One turn moves each row of this set onto another row. After a few examples, where does it send each row asked below?
k_168: [ -2.1  -7.3   9.4  -8.6   7.4   4.7 -19.1 -22.8  20.6 -21.8   2.2  -7.2
  15.4  -6.0 -10.7  29.4  15.1  -0.6  16.6 -27.3 -34.3   8.4]
k_615: [  1.9  16.2  20.9 -19.3  12.6  -4.2  -0.6 -10.5  27.0 -22.0  20.3  13.4
   4.9 -11.8 -34.0  15.4 -16.9   6.7  10.6 -30.5 -17.1   8.7]
k_441: [  9.1   2.5  -2.2   5.8  -4.9   4.7   6.4 -21.2  21.7  -7.6  -5.9  -1.0
   0.1 -14.7 -32.0  10.0 -28.9   6.9  13.6 -17.4 -20.7   2.7]
k_756: [ -5.1 -13.4 -13.1  -9.4  -8.1  -1.3   1.9   1.7  -2.9 -26.8   2.8  11.7
  16.3  -2.1 -31.9  -2.4  -0.5   6.4  -1.7 -19.7 -11.6  19.4]
k_227: [ 10.4 -14.3  13.3   4.1  -1.0   0.5  -9.4 -22.0  16.5  -9.7 -16.8   1.2
   5.4   9.4 -26.8  25.7  -8.7  -0.1  12.2 -15.4 -14.2  -8.7]
k_895: [  5.0   7.4  -6.4 -13.1   0.9  13.6  -2.4 -19.4  21.5  -7.1   2.3   1.1
   9.7 -32.0 -16.2  22.8  -9.0  10.2  18.8 -20.6 -30.9  17.4]
k_417: [  1.8   3.0 -10.2  -6.9   8.7   7.2  -5.2 -22.4  25.1 -10.2   1.7  -2.5
   4.5 -29.6 -13.1  10.8  -2.4  13.6  23.9 -19.5 -35.3  14.6]
k_642: [ -0.8  -2.3  11.6 -14.9  25.4  -2.0  -6.9 -12.2  17.5 -20.2   5.1  19.8
  13.2 -14.2 -12.2   7.7  -3.8  -6.4  -2.0 -14.7 -23.4 -15.2]
k_61: [-17.9  -6.6   2.9  -9.5  -9.4 -10.5 -13.9  -0.8  10.1 -20.1   9.1  17.8
  16.6  -5.1 -14.7   7.8   3.4 -12.7  11.8 -34.1 -22.9  20.0]
k_41: [ -3.6   9.8  23.7 -12.7  10.4  -3.0  -7.1   6.7  24.9 -12.0  -3.0  15.0
   0.1 -14.6 -12.9  11.2  -5.2  18.4   0.2 -11.3 -31.0   6.6]
k_199: [  8.7  -0.7 -10.5  -2.3  -2.4  12.3   5.1 -12.4  27.3  -5.1  -6.7   2.4
   4.0  -4.0 -30.5  11.1 -26.8  11.3   7.8  -9.4 -10.4   4.0]
k_332: [ 10.7 -27.5  -7.6 -10.5   5.3   0.3   1.5 -18.2  13.2 -19.8  -4.0   7.9
   7.0  -2.3 -10.6  21.2  10.6  15.8  24.9 -12.3  -5.8  -4.4]
k_78: [-13.6  -8.0   8.8  -4.2  -0.3 -14.4 -16.0  -2.6   4.2 -21.4  13.8  22.3
  11.2 -12.4 -22.4   9.0   1.6 -12.3  11.5 -37.5 -27.8  13.2]
k_520: [ 13.1 -13.1   6.2 -24.0  20.9   8.1  -0.4  -8.8  15.1 -36.5   8.4  11.8
   4.9  -3.6 -31.5  17.2   1.4  22.9   4.8 -15.8 -14.7  -5.7]
k_466: [ 10.4 -19.9   1.4 -11.9  19.3   2.8 -11.5 -15.8   9.3 -30.8   9.4  18.4
  13.0  -5.1 -39.6  11.4 -13.6   7.5   9.1 -29.8 -25.8  -9.4]
k_316: [ -0.4  -6.6  -0.6  -5.8   9.8 -12.9  -6.8 -13.9  21.8 -19.0   4.9  -8.9
   1.9  -5.7  -4.2  -8.4  11.6   9.1  22.0 -23.1  -3.9   4.0]
k_159: [ 14.2 -27.0  -9.3 -13.5   0.2  -3.7   5.2 -14.6  10.3 -17.3  -1.6  13.3
   1.7  -3.4 -16.6  20.1   9.0  12.1  16.8 -10.0   2.3   0.2]
k_885: [  8.4  -8.0  12.8  -9.4   4.4   1.8 -12.7   2.8  16.8 -22.4   2.1  13.6
   0.7  -5.6 -40.9  15.2 -14.5  32.5  11.5 -26.9 -34.1  12.6]
k_447: [ -1.2  11.3  13.6   6.6  -3.4 -13.7  -4.3 -24.1   8.0  -7.6   7.7  -8.6
   3.7 -15.5 -23.8   8.8 -13.4  -2.9  14.4 -30.7 -23.6  17.4]
k_556: [-19.0  -5.8   5.9 -13.0 -11.5 -13.5 -11.6   1.9  12.1 -14.9   8.0  20.2
  15.5  -2.0 -14.7   8.2   5.0  -8.6   5.1 -25.5 -15.8  22.5]
k_175: [ -2.2 -12.1 -12.4  -6.0 -10.3   1.6  -0.1   4.7   1.2 -20.0  -5.7  15.8
  13.5  -1.3 -30.7  -2.4  -0.1   7.4  -4.4 -10.2 -10.7  18.8]
k_711: [  5.9   6.0 -11.3 -18.6  -1.5  13.9  -1.5 -19.1  23.5  -7.9   6.3   2.1
  13.3 -27.5 -15.2  19.6  -5.7   8.2  14.9 -17.8 -35.0  14.4]
k_509: [ 15.1 -10.0  10.4  -7.0 -14.5  -7.1   2.7 -23.2   0.2  -2.4  -1.0  13.2
   6.7  -8.2 -29.3  35.7  -6.6   1.4   9.9 -11.8 -20.3  12.7]
k_54: [ 10.1  -9.6  13.8 -23.8  16.1   8.7  -3.6  -7.5  19.4 -31.8   7.7  11.8
   7.0  -1.4 -27.4  15.0  11.5  23.8   1.9 -12.4  -8.2  -6.1]
k_967: [-12.6 -11.2  -4.1 -18.6 -15.3  -3.6  -6.7   7.8   4.2 -12.7   9.2  13.6
   9.6 -11.5 -31.6   6.6   5.8   2.6   2.7 -18.1 -19.8  27.3]
k_759: [  5.1 -14.3   8.6   6.5   5.0   0.4 -10.6 -19.7  26.2 -18.2 -10.9  -5.5
   7.0  16.9 -26.7  16.9  -1.0   2.4  12.7 -14.6 -13.9  -8.6]
k_148: [  0.1   9.6  13.0 -18.9  23.7   4.1  -4.2  -9.6  24.4 -33.8  15.5   8.2
   9.9  -6.6 -16.3   4.0   1.7  22.5  13.7 -30.1 -13.0   3.0]
k_538: [  0.5  -7.0   1.0 -18.5  -9.5  -6.7  -3.4   6.6  -0.4 -10.3   6.0  23.3
   9.9 -25.8 -27.5   9.3   0.9  -6.6   0.2 -14.3 -26.9  12.4]
k_543: [-12.0  -8.1  -3.4  -5.1  -5.1 -11.3  -2.7  -4.1   5.0 -28.8   2.0  19.1
  22.0   6.9 -15.1  -1.9  -1.7  -4.3   0.8 -27.6  -7.2  14.3]
k_406: [ -5.5  -6.8  -8.2   2.1  12.5  -9.7  -8.2 -16.1  20.6 -15.7   3.7 -10.8
   1.5 -10.7  -6.9  -7.7   5.1  14.2  22.1 -25.5 -12.0   5.0]
k_218: [ 11.4 -27.7 -11.5 -11.7   1.4  -2.7  -1.6 -14.1  13.1 -10.3  -5.7  11.3
   4.1  -3.6 -12.0  19.1  11.9  18.5  18.1  -6.3  -8.3   0.3]
k_638: [-12.0 -12.6  -3.2   3.5  -3.7  -6.2  -7.8  -1.8   6.7 -31.2  -3.0  16.8
  17.8  10.2 -15.1  -1.3   1.3   1.6   5.2 -28.2 -10.1  16.3]
k_83: [ 15.3 -11.9  11.4  -0.8 -11.0   0.3   3.0 -24.9   2.4  -7.4  -2.3  11.4
   3.8  -7.8 -35.3  35.9  -5.6   9.7  10.3 -10.6 -13.9  13.9]
k_548: [ -7.8 -11.5   2.6   7.9   5.4 -11.4 -13.6   1.1   7.1 -29.7   1.2  21.7
  11.1   9.1 -20.2  -6.6  -1.0  11.4  10.9 -29.7 -14.4  12.1]
k_973: [ -7.5  -6.1  -6.0 -19.4 -15.7  -3.3  -6.1   5.7   4.9  -9.1   6.2  17.1
  12.1 -16.6 -30.3   7.1   2.2  -7.6   2.6 -16.5 -23.8  22.4]
k_999: [  3.1 -13.2   5.8  -8.0  12.3   2.7 -20.2 -22.8  19.6 -13.0  -9.0  -1.1
  10.1  -5.4  -8.3  26.3  18.3   7.4  23.1 -17.0 -28.8   3.2]
k_24: [ 14.3  -5.2   8.2  -7.5 -13.5  -3.7   7.0 -23.9  -0.8  -5.3   6.9  15.8
   1.4 -10.9 -34.6  32.6  -4.8   4.5  10.4 -17.0 -14.8  19.9]
k_172: [  6.3 -10.9  -5.0  -6.8  -4.3  -4.0  -1.8  10.0   2.2 -18.7  -7.1  22.5
   9.8  -5.0 -24.3  -6.0  -1.5  16.6  -1.3  -6.4 -13.4  11.4]
k_133: [ -2.4   0.7  -4.3  -5.9  12.0 -11.4  -6.5 -17.2  25.6 -13.6   4.9 -10.0
   5.0 -12.9  -6.0  -5.1   7.0   7.4  26.9 -26.6 -13.9   0.8]
k_497: [  0.6 -14.0   9.2   7.5   6.5   3.3 -12.7 -15.6  23.9 -19.0 -11.8  -7.4
   6.6  17.9 -26.4  21.3  -6.1   2.0   9.5 -18.5 -10.1  -2.1]
k_988: [  2.2  16.3  15.0   3.4  -4.3 -11.7  -4.5 -24.0  14.6  -1.0   6.5  -6.8
   2.7 -18.3 -30.1   9.9  -9.6   1.5  11.7 -24.7 -21.4  18.8]
k_887: [  8.7  -3.3  22.4 -23.7   7.9   5.3  -5.1  -6.2  16.1 -18.1  12.1  14.5
  -3.2  -8.0 -43.6  28.9  -8.5  18.0   1.8 -14.5 -19.3   6.5]
k_317: [  3.6   6.4  12.0 -19.6  25.1  -2.1  -4.0 -13.7  27.4 -34.7  12.4  10.1
   9.0  -4.9 -13.9   2.0  -5.0  14.9   6.5 -26.9 -15.2  -7.3]
k_190: [ 12.4  -3.6  21.7 -24.3   4.5   0.7   0.2  -8.2  21.2 -20.4  13.0  16.9
   2.0  -7.0 -45.3  26.3  -6.5   8.0  -1.3 -12.6 -11.9  -0.1]
k_920: [ -0.6  16.4  28.2 -19.3  12.2  -4.0  -9.2 -11.1  28.6 -15.9  16.2  13.5
   1.1 -10.4 -26.3  13.7 -13.8   9.5   3.8 -26.2 -19.8   5.1]
k_706: [ -3.4  -1.7   9.2  -4.6   9.0   6.2 -19.1 -26.0  21.7 -15.5  -0.5  -5.4
  12.0  -8.3 -10.2  25.8  18.8   3.4  16.1 -28.0 -31.8   5.1]
k_403: [ 13.5  -3.9  -7.5  -3.0  -3.1   8.7   6.4 -13.6  25.5  -9.1  -7.9   0.6
   4.4  -6.9 -32.3  14.3 -27.7   8.9  15.4  -7.3 -12.9   3.7]
k_19: [ -0.3  15.2  16.4   0.4  -3.3 -13.4  -5.9 -22.9  10.4  -8.7  13.8  -6.1
   1.9 -13.5 -23.5   4.4  -1.9   1.7  16.1 -30.2 -20.4  23.1]

k_417 -> k_999
k_316 -> k_159
Now these:
k_218 -> k_509
k_642 -> k_466
k_543 -> k_756
k_78 -> k_548
k_887 -> k_920
k_133 -> k_332
k_895 -> k_706
k_711 -> k_168
k_190 -> k_615
k_638 -> k_175

One turn moves each row of this set onto another row. After a few examples, where does it send each row asked below?
k_304: [-24.4  -0.2   0.1   2.7   7.1  -6.4  -9.4  -0.5   0.0  15.1  -1.5  -3.4
 -11.9  13.8  32.0   6.4  -8.5  -8.3   1.2 -13.4 -13.4  -7.7  13.8  -9.2
  10.0]
k_313: [ -9.3   1.1   9.4  -1.5  21.6  14.7  14.4  -1.2  -1.6  16.7  -9.3 -14.5
 -15.6  -7.9  -0.7   0.0   9.4 -16.8   6.7   1.9  -3.3   8.8  -0.8 -12.9
   9.5]
k_6: [  4.2 -14.8  -4.1  -9.2  28.6  15.0 -18.9   5.8   3.3  -3.4 -19.4   3.5
   7.2  -7.1  -4.9   3.8   3.1  -9.4   1.5   2.7 -24.0 -15.7  13.4  -2.1
  -1.4]
k_108: [  6.2  -3.1  -2.9   0.4  18.7  23.8 -10.6   6.5  11.7   4.6  -9.1   2.7
  -1.0  -0.2 -12.9   0.9  -1.0  -2.2  -2.4   8.4 -19.2 -15.0  24.3  -1.3
  13.9]
k_52: [-18.7  17.7   4.1   1.9  10.9  26.2  -2.0 -16.7   1.6   4.7 -21.7  -7.8
 -13.2   3.5  12.5   5.8   6.1  -0.7  -9.6  14.1   4.7 -13.6  -5.2 -10.7
   1.8]
k_882: [  6.5 -11.6  -5.4   1.5   2.5  19.1  -6.9   3.1 -16.5 -19.6 -26.5   4.9
   1.4   9.9  16.5  -6.2 -23.7   0.2 -13.5  -6.1  -4.1  -0.6  21.8  -5.5
   0.9]
k_160: [ -5.0  -2.9 -13.4   1.5  21.2  20.4 -14.0   2.0   2.7 -11.7 -25.3  -1.1
   2.7   1.8 -12.1   7.4  -0.2  -2.4 -16.1   8.8 -18.8 -13.2  17.1   8.3
   2.8]
k_757: [-25.3  -9.1  -3.6   2.7  10.6 -12.2  -7.1  -0.3  -5.0   4.2  -5.8 -13.5
  -4.9  13.1  27.4  12.3  -6.5 -11.7  -2.8 -18.1 -17.0   3.9   9.3  -2.3
   3.3]
k_170: [  0.4  10.9   0.9   8.8  10.3   3.9   0.2 -13.8  -4.1  -7.1 -13.4  -7.4
  -2.8 -17.8  15.9   9.0   1.8   0.6   7.2  -9.2  -2.5 -13.3  -8.4 -31.0
 -16.4]
k_825: [ -9.5  19.2 -10.5  18.2  10.2   3.5  14.1  -8.9  -9.9  -8.9 -18.6 -11.3
 -13.6 -14.4   2.2   7.2  -1.0  -2.5  -7.2  -7.7   0.8  -1.9  -3.8 -20.1
  -8.1]
k_578: [ 11.3  -9.7  -0.6   2.5   1.2  20.5  -1.5   7.6 -12.2  -8.1 -17.5   8.5
  -4.4   7.7  13.8 -11.7 -24.4  -1.3  -5.7  -6.5  -3.7  -0.6  28.0 -10.7
  10.3]
k_404: [ -3.7  -8.1  12.7  -3.5  15.6  16.3  -3.8 -17.6   2.2  -6.4 -14.0 -26.7
   8.2   0.1   9.2  16.7  12.6  -4.2   1.7   2.0  -5.8   4.5  -9.9  -8.1
 -10.1]
k_285: [-23.6  -0.1  -1.7   8.7   0.3  -3.5 -11.2  -7.3   2.7   3.2  -1.9 -14.2
  -4.4  22.2  28.9  15.3  -8.8  -0.5  -7.8 -11.4 -12.2  -3.5  13.7  -1.4
   6.9]
k_622: [ 13.5 -20.2   1.0  -4.2   7.0  14.5  -6.3   6.9 -15.7 -13.5 -20.9   6.2
   3.3   3.3  17.8  -8.7 -21.4  -5.5  -1.4 -11.3  -8.3   1.2  21.5 -11.5
   0.7]
k_294: [  7.3  12.2   2.5  18.9   3.5   6.3  13.6  -9.7   2.1  -2.5   0.4 -17.5
  -6.2 -12.4   0.9   9.2  -0.1   3.2   6.5 -10.1  -1.5   0.1   3.1 -26.6
  -2.6]

k_170 -> k_825
k_622 -> k_882
Now these:
k_52 -> k_313
k_108 -> k_6
k_304 -> k_757

